Where one turn sends some rows of the set: a few examples, then the rows asked:
j86: [ -2.0  -9.7  56.0   9.9  20.8   0.3  -8.0 -40.6 -13.9 -15.7  22.3  -3.1]
j723: [-12.5 -13.0  54.6   3.3  20.4   2.1   0.6 -43.2  -2.5 -32.4  16.4 -22.4]
j820: [-18.4 -12.2  36.7 -29.4  44.6  -4.5  -6.5 -39.9  17.5 -23.6   1.9   7.0]
j229: [-28.2   2.2  45.9   8.9  12.6  -5.9 -15.1  -2.0  -0.8 -25.0  -2.5  10.0]
j699: [  9.4 -11.9  60.0   5.7   8.3 -10.9  -6.3  -0.2 -24.3 -25.9  -9.7 -12.2]
j604: [ 13.2 -20.5  12.7   4.5  42.6 -30.6  -2.0  -3.0  -3.9  -1.3   8.8   0.1]
j295: [-12.4   4.8  28.5 -24.2  52.1 -12.0   0.7 -41.8  13.7 -21.5  12.2  -7.1]
j268: [ 12.4 -24.9  13.9  -9.6  48.0 -36.3   5.1   2.5   8.0 -15.5   5.9  -1.3]
j530: [-15.3   4.2  22.5 -31.5  54.9 -13.6   3.0 -31.2   1.6 -29.9   3.4   1.2]
j873: [  7.3  -6.8  56.7  10.0  17.8  -9.0  -5.4 -33.9   7.9 -23.4  18.8 -29.5]
j982: [ 20.0  10.0  38.5 -18.2  48.1  -3.6  25.9  -5.6   4.1  -3.4   6.7 -16.5]
j502: [ -2.5  -1.0  59.7  -8.7  19.8 -11.9   3.9  -0.8 -33.2 -19.1 -16.1 -11.0]
j905: [-10.4 -10.9  62.4   6.6  18.0  17.6   1.5 -28.2  -6.4 -18.6  14.3 -10.5]
j333: [-16.0   1.8  36.4  12.6  10.3   1.7   0.7   6.7   5.2 -13.5   6.0  15.6]
j856: [-12.2 -16.2  45.7   3.0  37.6 -13.4  -6.9   2.3 -26.5 -35.0 -19.8 -21.0]
j397: [-12.6   0.6  17.9 -32.8  43.7 -15.2   1.2 -35.6  -4.9 -14.8   4.1   5.3]
j942: [ -8.6  -9.2  23.1 -31.5  55.9 -18.6   3.0 -31.2  15.0 -20.5   7.3   6.6]
j739: [-16.1  -8.6  34.2  -4.7  11.2  15.3  -5.2  -5.3  21.5 -19.6 -13.6  10.3]
j720: [ 11.6  -8.7  65.1 -10.1  22.8 -14.7  -1.8  -0.3 -18.4 -34.6 -15.4 -24.1]
j710: [-28.3  -7.2  44.8   6.8  19.2   1.9  -4.7   3.1  21.8 -14.9  -1.3  11.0]
j367: [-20.6 -11.1  40.0   3.6  13.4 -12.8  -9.9  -0.5  22.5 -13.5  -5.9  19.3]
j70: [  4.8 -29.9  19.1   4.7  41.3 -32.0  -6.6  12.1   3.6 -27.5   1.0   2.5]
j955: [  8.6 -20.6   5.0  -6.8  31.3 -31.9  -6.9  -0.6  10.1 -14.9  -3.8   6.4]
j693: [ 10.0 -10.0  58.5   0.0  29.1  -2.0   0.7   5.5 -18.9 -34.7 -23.3 -15.8]
j547: [-11.9 -13.3  59.1  -0.2  26.0  -3.1   7.3 -42.6   1.1 -29.3  26.5 -17.2]
j270: [ 13.1 -16.5  60.0  -3.7  34.5 -10.5   7.1   8.2 -22.5 -33.9 -18.8  -9.6]
j452: [ 18.2  -9.4  56.1 -18.8  40.2 -11.4  26.0  -6.2  10.4 -15.3   5.2 -33.4]
j879: [ 18.5  -8.8  41.4 -26.0  54.2 -14.2  25.6 -10.0  12.6  -7.9   5.3 -20.1]
j968: [ -6.8  -3.5  30.0 -37.7  51.5 -17.9   3.8 -35.4   9.4 -19.9   7.1   4.8]
j559: [ 11.2 -26.4  11.1  -2.6  33.2 -40.7  -3.4  -9.0   2.2  -9.9   6.7  -5.2]
j961: [-19.2  -9.9  37.0  13.4  10.3  -6.9 -14.7  -1.6  21.4 -15.4  -9.6   7.7]
j147: [ 21.7  -6.1  40.5 -13.7  51.4   0.3  23.6  -5.7  14.4   0.9   1.2 -15.9]
j237: [  2.4 -24.3  58.9   4.1  17.6   2.0   2.7 -37.7  -3.4 -26.5  24.1 -15.8]
j190: [ 16.1  -5.6  42.1 -18.9  53.9 -15.7  28.3  -0.3   9.6  -6.2   7.2 -17.9]
j707: [ 20.9 -12.5  38.8 -14.1  53.5  -5.9  24.5  -2.8  -1.9  -8.2  -2.7 -28.3]
j934: [ -8.6 -23.2  52.5  -0.8  20.1  11.7  -4.7 -42.5   5.6 -24.9  18.9 -11.1]
j779: [-26.2 -10.1  38.1  11.3  21.5  -5.6 -10.7  13.4  15.9 -22.1  -5.7   7.2]
j979: [  9.5 -29.3  12.1  -7.0  46.1 -33.3   1.2  -2.7   5.1 -13.3   9.9   6.7]
j666: [  3.5  -8.6  60.7  -7.9  26.2 -19.3  -5.7   4.9 -23.1 -37.7 -20.0  -9.1]

j190 turns into j968
j452 turns into j820
j879 turns into j942
Now these:
j86 turns into j333
j270 turns into j547
j530 turns into j559
j934 turns into j779
j707 turns into j295
j237 turns into j710
j873 turns into j739
j397 turns into j604
j905 turns into j229
j693 turns into j723

